Rotation paths and how fast each direction turns (degrees each step)
Each turn is a multiple of 5 degrees from 10 to 175, or 0.
Path 1:
[ 17 -15  38  -5   5   2  -1  37 -16 -50 -23  19  11]
[  4   0  48   2  25 -15   1  24   9  -6 -16   9  53]
[ 38  20  27  -3   4   3 -20  -1 -11  15   5 -20  57]
[ 37  18  20 -17 -33  10 -26   6 -37 -35   1  -5  21]
[-15   3  39 -14 -20  -4  -6  21 -11 -52 -21  14  23]
[-19   8  48   2  -3 -12  17  -1   7  -4 -23  -8  57]
[ 23  26  28  -7 -23  -7  10 -12 -27  25   4 -25  46]
[  4  27  22 -35 -44   1  -9   9 -45 -18  16 -14   8]
[-43   1  38 -26 -28   9   6  13  -8 -39  -7 -14  11]
[-26 -18  45  -5 -10   6  37 -10   1   5 -15 -31  36]
[ 10  -3  32 -16 -16  -5  31  -6 -42  37  16 -25  21]
[-16   5  16 -47 -17   4  -7  23 -45   3  27 -21  -7]
[-39 -30  23 -33 -10  26  -4  22  -5 -23   0 -35   4]
[ -7 -56  30  -6  -1  13  33   2  -7  10  -9 -29  22]
[ 17 -36  20 -25   7 -16  24   8 -45  34  17  -3  18]
[-10 -12  -2 -52  13  -2 -25  31 -37  10  22 -16  10]
[-13 -43  -4 -30  -4  21 -22  29   1 -22 -10 -35  21]
[ 18 -70   7  -3  -8  -4  18   8  -4  -9 -11  -9  33]
[ 16 -34   7 -25  19 -38  10   7 -35  10  11  17  38]
[  0   2 -22 -48  21 -22 -28  20 -23  -2   3 -15  37]
[ 11 -22 -26 -22 -20   1 -18  22   5 -32 -16 -38  37]
[ 20 -44  -3  -3 -27 -30  24   3   2 -36   0   0  38]
[  2  -7   2 -23  18 -53  24 -11 -18 -18  13  12  44]
[  1  28 -23 -38  18 -29  -2   3 -15 -11  -4 -38  37]
[ 20   7 -23 -16 -33 -10  10  22   4 -34  -4 -52  19]
[  7 -18   9  -6 -25 -29  41  10   9 -48  24  -9  13]
[-10   6  18 -20  30 -36  41 -18  -6 -25  23 -13  24]
[ 10  31  -4 -27  30 -13  27   1 -17  -5  -3 -56  13]
[ 26  12  -3 -14 -19   0  24  42  -3 -22   9 -50 -11]
[  4 -18  31  -7  -4  -9  32  27  15 -42  42 -14  -4]
[  1 -10  36 -12  52  -2  31 -15   2 -22  22 -22  13]
[ 36  11  14 -16  43   8  21  12 -28   1 -11 -44   1]
[ 37   5  18 -10   0   4   5  63 -13 -14   7 -24 -12]
[ 15   6 -13   4  17 -11  10   4  13 -16   6  -6  -6]  10
[ -1 -15   8  -3  15  15   6  10  -2  10  10  -8 -20]  20
[  6  10  -6 -13  12   3  -9 -20 -23  -3   5   0  -5]  90
Path 2:
[-10 -17 -14 -46 -28  -7 -32 -10  11  13   5 -19 -36]
[-14 -10  -6 -22 -17 -37 -34 -14  30  18  11 -35 -16]
[ -7 -13  -1 -20 -28 -28 -16 -11  26   4  35 -44  17]
[  2 -17   2 -42 -29   4  -3 -14   4  -5  35 -47  12]
[ 10 -21  -2 -56 -23  14 -17 -22  -1   1   5 -36 -14]
[  8 -23  -9 -44 -25 -15 -34 -21  17  21 -12 -22 -18]
[-11 -19 -12 -27 -41 -34 -32  -6  28  25  11 -18   0]
[-22 -10  -8 -28 -36 -19 -16   1  20   0  44 -33  -2]
[-10  -9   2 -41 -11  -1 -12 -17  10 -12  35 -53 -13]
[ 18 -19   4 -46  -8  -6 -19 -32   9   1   0 -51  -6]
[ 20 -27  -3 -39 -38 -13 -24 -21  17  20  -8 -24  11]
[ -9 -22 -15 -36 -55 -11 -23   1  17  18  18  -9   1]
[-28 -11 -12 -38 -29 -11 -24   1  15   7  35 -25 -27]
[-13  -4   2 -32  -2 -22 -24 -20  19  -1  23 -53 -21]
[ 13 -15   8 -30 -14 -24 -16 -28  19   5  11 -53  15]
[ 17 -28  -3 -42 -43  -1 -10 -16  11   8  10 -32  23]
[ -3 -22 -14 -52 -45  10 -20  -6   5   8  16 -15 -12]
[-19 -10 -14 -41 -22 -14 -35 -10  15  13  11 -21 -37]
[-12  -7  -3 -19 -14 -38 -30 -14  30  15  16 -41 -10]
[ -1 -13   4 -22 -27 -26 -11 -14  21   2  33 -48  22]
[  8 -18   1 -46 -31  11  -5 -13   2  -5  29 -42  13]
[  7 -23  -6 -58 -26  10 -20 -19   2   5   1 -31 -19]
[ -1 -19 -12 -39 -27 -22 -36 -18  23  22  -9 -20 -20]
[-13 -14 -12 -20 -36 -36 -30  -3  29  19  19 -24   2]
[-17  -9  -3 -28 -30 -16 -12  -2  18  -2  47 -43   5]
[ -2 -12   5 -43 -12   4  -9 -19   4 -10  29 -56  -8]
[ 18 -21   1 -46 -13  -3 -22 -32   7   6  -7 -42  -7]
[ 12 -28  -8 -37 -41 -18 -27 -17  17  22  -3 -19   6]
[-17 -21 -16 -34 -49 -15 -25   2  18  16  26 -13  -3]
[-27  -8  -8 -35 -24 -12 -20  -3  15  -1  39 -36 -25]
[ -6  -8   6 -34  -1 -19 -19 -23  18  -2  20 -57 -14]
[ 19 -20   5 -35 -18 -17 -16 -27  17   6   4 -49  19]
[ 14 -29  -6 -45 -48  -1 -15 -12  11  12   9 -24  19]
[  0   4   2  -5  21   0  -8 -11  -1  -1 -14  -7 -24]  85
[ 21  -9   4 -13  -3  17   6  -9 -10  -2 -14  -1  11]  65
[  1   0  -5  -8   4 -17  13  14 -22  14  -3 -10  -1]  0
Path 3:
[ 40  12  25  34  14  26 -15  11 -23 -12 -23   3   1]
[-13  16 -19  38 -10  47 -19   3 -14 -12  14 -12 -13]
[-12 -10  -7  -5 -46  35 -28 -35  -1  -6 -13   5   3]
[ 14  24   3  -9   5  13  -9 -42  39  -9 -38  -9   3]
[ 27  49  -2  29 -17 -10 -10  -3  25  21   1 -15  11]
[ 39  32  19   0 -26  14 -11  -1 -30  13  13   6 -24]
[ -6   7  18   5  -8  47  22  -9   1   8   0  -7 -49]
[-21 -11  33  35 -35  16  12 -16   9   1 -30  -9   6]
[  9  13  29  31   6  -4 -35 -16   2 -34 -28   8   1]
[ 14  13 -14  37   3  22 -49   6  22   8  10   3 -16]
[ 29  -9 -18   0 -28  44 -23  -9 -15  29 -17   0   3]
[ 17  23  -9   3   2  38  21 -39  -9 -14 -26 -23  -2]
[ -8  41   1  27 -39   6   9 -30  20 -14  12 -12  10]
[ 18  30  40 -14 -32   2 -28 -13  14  -4   2  20 -12]
[ 13  22  24   4  10  23 -12  13  25  33 -21  -8 -38]
[  9  -3  13  47 -22   9   4  -1 -26  32 -24 -21 -11]
[ 14  -6  14  38  -3  18  -5 -31 -29 -35  -7   6 -19]
[ -7   0   1  32 -11  43 -16 -13  39 -22  13  14  -1]
[ 11  10   7  -5 -26  34 -38   3  17   6 -31   2  32]
[ 15  47 -14  -1  12  14 -24 -14  -8   6 -31 -28  -9]
[ 12  26 -22  27 -32  -1  -1 -33  -3  23  16 -17 -26]
[ 36   3  29  -3 -33  16  18 -35   3   0   4  20 -16]
[  4  27  42  18   3  35  20   9  31  -8 -13  -5  -7]
[-19  22  32  35 -27  10 -25  24 -11   9 -16 -14   4]
[ -1   0  10  15  -3  11 -48 -21 -24  -4 -19   2 -39]
[ 10 -19 -19  34  -2  29 -14 -32  29  14 -10  -1 -22]
[ 42  -1   1  23 -22  26   1 -20   6  -5 -21   1  37]
[ 20  55   0   5   2  34 -12  -4  -7 -32   2  -8  11]
[-21  38  -6  -4 -43  25 -18  -7  10  14  17 -11 -18]
[  8   7  26 -22 -30   4  -8 -36   4  21 -31  -3 -26]
[ 22  18  25  39  11  -5  19 -23  22  10 -25 -13 -25]
[ 26  10  26  56 -24   6  -2  11  -9   2  16   9   3]
[ 10   0  21   5  -6  53 -28   7 -18 -21   0  19 -22]
[  2   0   5   2   8   2  15   5   3   6 -26 -14  17]  95
[ -7   6  -6 -10   0  14  -8  18 -20  13  -2 -10  -9]  80
[ 10 -14   5  -6  -5  -3  -5   6   6 -10   9 -28  -3]  0
Path 4:
[-14  37  39   1   7  16  -7   5  21 -10 -10 -47 -28]
[ 12  25  -5 -11  16 -22 -37  17  33  18   9 -20 -45]
[ -6  19  20   2  48  22 -10  -4   9  39  -9 -41 -17]
[ -4  39  29  -5  -6   3 -15  12  31 -13   0 -41 -35]
[  8  11  -9 -11  36 -15 -33  15  28  37   5 -20 -39]
[-11  32  31   4  34  26  -3  -4   9  22 -11 -46 -16]
[  4  31  18  -9  -9 -12 -23  19  40  -6   5 -34 -40]
[  2  12  -2  -3  48  -4 -28   7  15  45   0 -23 -28]
[ -8  41  37   2  15  23  -2  -3  15   5  -9 -52 -18]
[  6  18   5 -13   6 -21 -31  23  42   7   6 -26 -42]
[ -7  20   6  -1  53  11 -22  -3   5  39  -6 -28 -28]
[  0  43  35   1  -2  10  -6   4  29  -4  -2 -51 -22]
[ -1   7  -2 -13  23 -20 -35  24  34  21   4 -20 -44]
[ -7  34  17   7  44  22 -10 -12   1  30  -9 -36 -21]
[  5  31  27  -7  -9  -1 -12  14  43  -4   3 -48 -28]
[ -8   7  -2 -10  41 -12 -36  16  21  29  -4 -19 -43]
[  1  45  27   5  27  24  -1 -11   6  19  -5 -45 -18]
[  3  17  17 -13  -3 -11 -22  25  49   2   4 -39 -35]
[-10  16   0   1  51  -2 -32   2   5  34  -7 -19 -38]
[  7  47  29   2  11  19   0  -5  22   8   2 -52 -17]
[ -6   5   9 -14  10 -17 -31  31  42   9   0 -31 -40]
[ -7  35   8   6  49  10 -23  -8  -2  30  -6 -23 -32]
[ 13  35  30  -2   1   9   0   7  37   6   5 -55 -16]
[-15   3   4 -11  30 -14 -38  26  30  16  -5 -24 -43]
[  4  49  14   8  38  15 -12 -15   0  27  -2 -32 -28]
[  7  20  26  -9  -4   0  -9  22  49   7   3 -52 -21]
[-18  12   3  -4  41  -7 -37  12  13  19  -8 -16 -48]
[ 16  51  19   7  22  15  -2 -12  12  22   2 -42 -18]
[ -7   3  21 -13   6  -6 -20  30  48   8  -1 -44 -28]
[-12  32   3   2  44   0 -34  -1   1  22  -7 -15 -46]
[ 19  40  24  -3  10  12   3  -3  28  22   7 -52 -10]
[-20   0  16 -12  19 -10 -31  29  37   6  -9 -33 -41]
[  2  46   5   5  40   6 -24 -12  -1  25  -1 -22 -38]
[-12  -7   8  -5 -17  -6  -5  14  12 -21  -4  -2  -8]  130
[ -9 -28  -1  -5  13  -1  -2  11   7  15  -5  -2   6]  135
[-17  12 -13  -9  -6   2   2   0   4  15   0 -20 -13]  0
Path 5:
[ 30  34 -14   9  -2  21 -18   6   0  19  26 -18 -21]
[ 36  20   3 -10 -16  15 -17  -3  28  21 -15 -19  20]
[ 28  26 -24  -3 -12  18  30   7 -12  -4  -8 -24  26]
[ 26   9  -9  33  15   8  11  35   6  13  11 -14  27]
[ 11  45 -17  38  -7   5  -8   2   8  16  13 -19 -10]
[ 45  22  -3 -13  -6  27 -21   4  13  21  17 -15  -1]
[ 32  26 -14  -8 -19   8   9  -4  15   4 -25 -28  35]
[ 29  17 -22  14   7  18  27  30 -21   2   4 -21  20]
[ 17  25  -3  50   4   4  -8  22  20  23   7 -14  11]
[ 27  41 -14   8 -16  20 -12 -11   6  14  24 -16 -18]
[ 47  16  -1 -22  -4  12 -12   5  22  15  -3 -21  27]
[ 21  30 -26   9  -8   6  21  10 -10  -1 -20 -31  29]
[ 26   9  -9  34  14  22   9  36  -8  19  14 -15  13]
[ 16  39  -7  38 -14  12 -13  -4  27  21   9 -12   0]
[ 45  29 -13 -22  -9  21  -7  -5   9   9  21 -17  -2]
[ 34  18 -11  -7  -3  -3   1  11  13   9 -23 -28  41]
[ 18  25 -24  26   1  19  22  23 -25   6  -3 -27  10]
[26 14  3 40  3 23 -7 20 20 27 13 -6  6]
[ 27  46 -16   7 -20  11  -4 -16  22   6  16 -14  -4]
[ 48  16 -10 -26   4   6  -5  14   5   7   6 -24  24]
[ 17  28 -19  20  -8   0   9  16  -6   8 -30 -32  30]
[ 26  17 -10  36   2  35  12  25 -14  19  14 -12  -2]
[ 26  29  -1  29 -12  11  -8  -2  40  18  15  -6   9]
[ 39  37 -25 -19  -8   4  -2  -7   4  -2  18 -24   5]
[ 37  12  -7  -5   9   2  -7  26   1  17 -18 -30  35]
[ 10  30 -18  35  -9  22  14  14 -16  13 -17 -26   9]
[33 13  2 28 -2 35  3 16 19 18 27 -1  2]
[ 27  42 -14   7 -16  -4  -6 -14  32   4  13 -16  12]
[ 42  25 -20 -20   9   6  -6  15 -11   3   7 -32  14]
[ 19  17  -6  26  -1   9  -2  21  -2  21 -31 -30  27]
[ 19  27 -13  30 -14  39  22   9  -8  12  12 -12  -6]
[36 22 -1 15 -4 11 -2  2 41 14 27 -4 16]
[ 30  43 -28  -8  -5 -12  -6  -5   3  -3   8 -30   8]
[ -1  -2  11   6 -14  23  -8  -9   4  12  -5   6 -16]  85
[-11   8  29  -5   6   1   3   4   1 -18  -1  -6  -5]  0
[-7 -9  0 20 -1 11 24 10 -4 -2 -4  7  9]  80
[ 11  -9  -1 -13  10  15   3  10 -16  -1  19   2  -9]  155
